The rows of M fall into several groups, and each row is roughly a mix of its group's hidden directions.
M:
[[.07,.04,.00,-.05,-.09,-.05,.26,.29,.40,.11],
[.17,.07,.00,.00,.38,-.08,.27,.17,-.13,-.21],
[.36,.26,.13,.09,-.02,.08,.11,.30,.02,.11],
[.33,-.08,-.08,-.03,.24,-.03,.38,.06,-.05,-.09],
[-.11,-.44,-.03,-.05,.08,.05,-.05,-.21,-.16,-.23],
[.07,.17,.15,.16,.01,-.06,.30,.30,.19,.21],
[-.30,-.46,.01,.02,.08,-.05,.12,-.12,-.01,-.06],
[.19,.27,.32,.10,-.12,.04,.05,.27,.16,-.01],
[.36,.21,.27,.10,-.01,.09,.07,.26,.00,-.06],
[-.15,-.24,-.03,-.07,-.35,.29,-.17,-.06,.14,.00],
[-.21,-.34,-.01,-.13,-.07,.04,.12,-.17,.09,-.33],
[-.41,-.20,-.07,-.01,-.17,-.18,-.02,-.05,.22,.13],
[-.28,-.43,.07,-.02,.03,.00,-.05,-.18,-.06,-.19],
[.20,.46,.00,-.04,-.16,.03,-.16,.13,.10,.13],
[-.29,-.18,-.10,-.08,-.25,.19,-.28,-.10,.08,-.13],
[.27,.46,.01,.01,-.08,.01,.01,.17,.11,.13],
[.13,-.08,.33,-.06,-.09,.24,.21,-.10,-.05,-.30],
[.08,.12,-.02,-.02,.38,-.02,-.07,-.05,-.34,-.24],
[-.15,-.10,-.10,-.05,-.18,-.20,.01,-.40,.20,.17],
[.12,.29,.17,.05,.12,.08,-.34,-.09,-.24,-.14],
[.15,.26,-.42,-.24,-.02,-.12,.05,-.01,-.05,-.04],
[.11,-.05,-.06,-.07,.29,-.12,.29,-.04,-.11,-.35],
[.11,-.20,.34,.02,-.01,.11,-.09,-.02,-.11,-.38],
[.04,.41,.13,.03,-.14,-.08,.08,.14,.31,.08],
[.37,.28,.08,.07,-.02,.08,.10,.29,.01,.13],
[-.25,-.10,-.01,-.03,-.20,-.05,-.30,-.35,.03,.13],
[-.20,-.07,-.19,-.10,-.28,.01,-.35,-.11,-.19,.05],
[-.38,-.31,-.16,.01,.05,-.08,-.04,-.07,-.07,.24],
[.06,.20,-.24,-.20,.25,-.11,-.05,.20,-.20,-.22],
[.36,.19,.07,.12,.12,.04,.26,.26,-.05,.09],
[-.36,-.24,.01,-.01,-.01,-.14,.18,-.18,.25,-.11],
[.33,.20,.25,.14,.04,.07,.11,.30,-.05,.02],
[.11,.06,.03,.07,-.31,.14,.05,-.19,.30,.27],
[-.04,-.17,.21,.16,-.25,.27,-.07,.31,-.01,.08],
[.04,-.18,.20,.18,-.22,.17,.22,.28,.16,.12],
[.34,.12,.07,.17,-.03,.19,.28,-.22,.06,.12],
[-.02,.04,.02,-.03,.36,-.03,-.13,.08,-.35,-.26],
[.17,.21,.29,.03,.03,.20,-.25,-.11,-.21,-.18],
[.35,.22,-.02,.11,.23,-.09,-.05,.09,-.11,.28],
[.11,.26,-.10,.12,.09,-.18,.05,.23,-.01,.39],
[.11,-.01,.02,.02,.31,-.08,.28,.31,-.12,-.21],
[.13,-.17,.20,.23,.09,.15,.27,.23,-.21,-.10],
[-.23,-.28,.02,-.11,-.17,.15,-.18,-.22,.07,-.27],
[.28,.18,.21,.06,.05,.21,-.32,-.10,-.18,-.01],
[-.18,-.49,.01,.00,.10,.02,.08,-.14,-.10,-.15],
[-.11,-.02,.05,-.03,-.39,.36,-.20,.05,.06,.02],
[.41,.24,.14,.08,.04,.16,.04,.14,-.13,.18],
[-.23,-.45,-.09,-.04,.05,.03,-.12,-.15,-.19,-.03],
[.21,-.02,-.11,-.07,.29,-.06,.30,.02,-.13,-.29],
[.04,.05,-.30,.06,.04,-.17,.15,.25,.10,.36],
[.14,-.07,.18,-.08,.14,.12,.08,-.19,-.14,-.43],
[.06,.12,-.18,-.10,.31,-.13,-.03,-.14,-.33,-.22],
[.00,.04,-.15,-.12,-.26,-.10,.16,.14,.39,.18],
[-.04,-.04,.16,.10,.26,.08,-.20,-.16,-.37,-.17],
[.10,.02,-.12,-.04,.35,-.22,.27,.01,-.12,-.25],
[.05,.37,-.20,-.06,-.11,-.01,-.21,.07,.00,.31],
[-.29,-.21,-.24,-.06,-.10,-.16,.26,.10,.20,.03],
[-.24,-.15,.07,.04,-.19,-.02,-.26,-.37,.04,.14],
[.06,-.06,-.05,-.03,.11,-.13,.35,.41,.06,-.11],
[.10,.22,-.09,.13,.08,-.18,-.02,.18,.02,.43],
[.31,.44,.00,.02,-.05,.02,.07,.17,.10,.10],
[.27,.43,.12,.03,-.08,.00,.10,.15,.19,-.02],
[-.23,.17,-.06,.07,.24,-.42,-.10,-.05,-.04,.04],
[.03,.20,-.24,-.23,.23,-.30,.09,-.11,.16,-.07],
[-.32,-.18,-.09,-.15,-.16,-.01,-.29,-.25,.06,-.08],
[.07,.02,.12,.10,.35,.06,-.06,-.09,-.37,-.21],
[-.01,-.08,.30,-.06,-.07,.21,-.10,-.23,-.08,-.36],
[-.25,-.38,-.13,-.08,.06,-.03,-.03,-.28,-.08,-.16],
[-.25,-.39,-.12,-.08,-.15,-.05,.15,-.07,.24,.01],
[-.02,-.24,.10,-.12,-.04,.20,-.03,-.22,-.04,-.41],
[-.48,-.20,.06,.05,-.04,-.14,.01,-.05,.15,.13],
[.04,-.02,.00,.08,-.45,.27,-.12,.01,.07,.22],
[-.35,-.26,-.27,-.08,.05,-.10,.01,-.24,.00,.07],
[-.16,.01,.01,-.08,.34,-.17,-.22,-.20,-.21,-.19],
[-.20,-.02,-.10,-.08,-.31,.07,-.41,-.10,-.06,.11]]

Here is one row from each group, named. Which group is each of the other rows in?
[.33,.15,.23,.08,.14,-.08,.30,.08,-.05,.17] -> H
[.18,.22,-.10,-.07,.39,-.09,.09,-.12,-.17,-.19] -> W
[.33,.10,.14,.15,.09,.08,.17,.33,-.10,.14] -> E

[-.09,-.53,.03,.05,.05,.09,.04,.07,-.17,.06] -> E
[.33,.20,-.19,-.14,-.02,.13,-.25,-.09,-.21,-.09] -> E
[.16,.30,-.22,.00,-.04,-.02,.10,.18,.09,.36] -> E
[-.18,-.23,-.31,-.04,-.04,-.17,.24,.12,.21,.14] -> H
[-.20,.05,-.20,-.20,-.27,-.09,-.30,-.10,.17,.14] -> W
[.15,.48,.04,.04,-.07,-.05,.04,.17,.17,.15] -> E
[.24,.10,-.03,.01,.22,-.01,.35,.31,-.02,-.13] -> W
[-.25,-.41,-.10,-.06,.06,.01,-.12,-.22,-.16,-.10] -> E
[.17,.06,.00,.03,-.24,.13,.22,.26,.31,.16] -> W
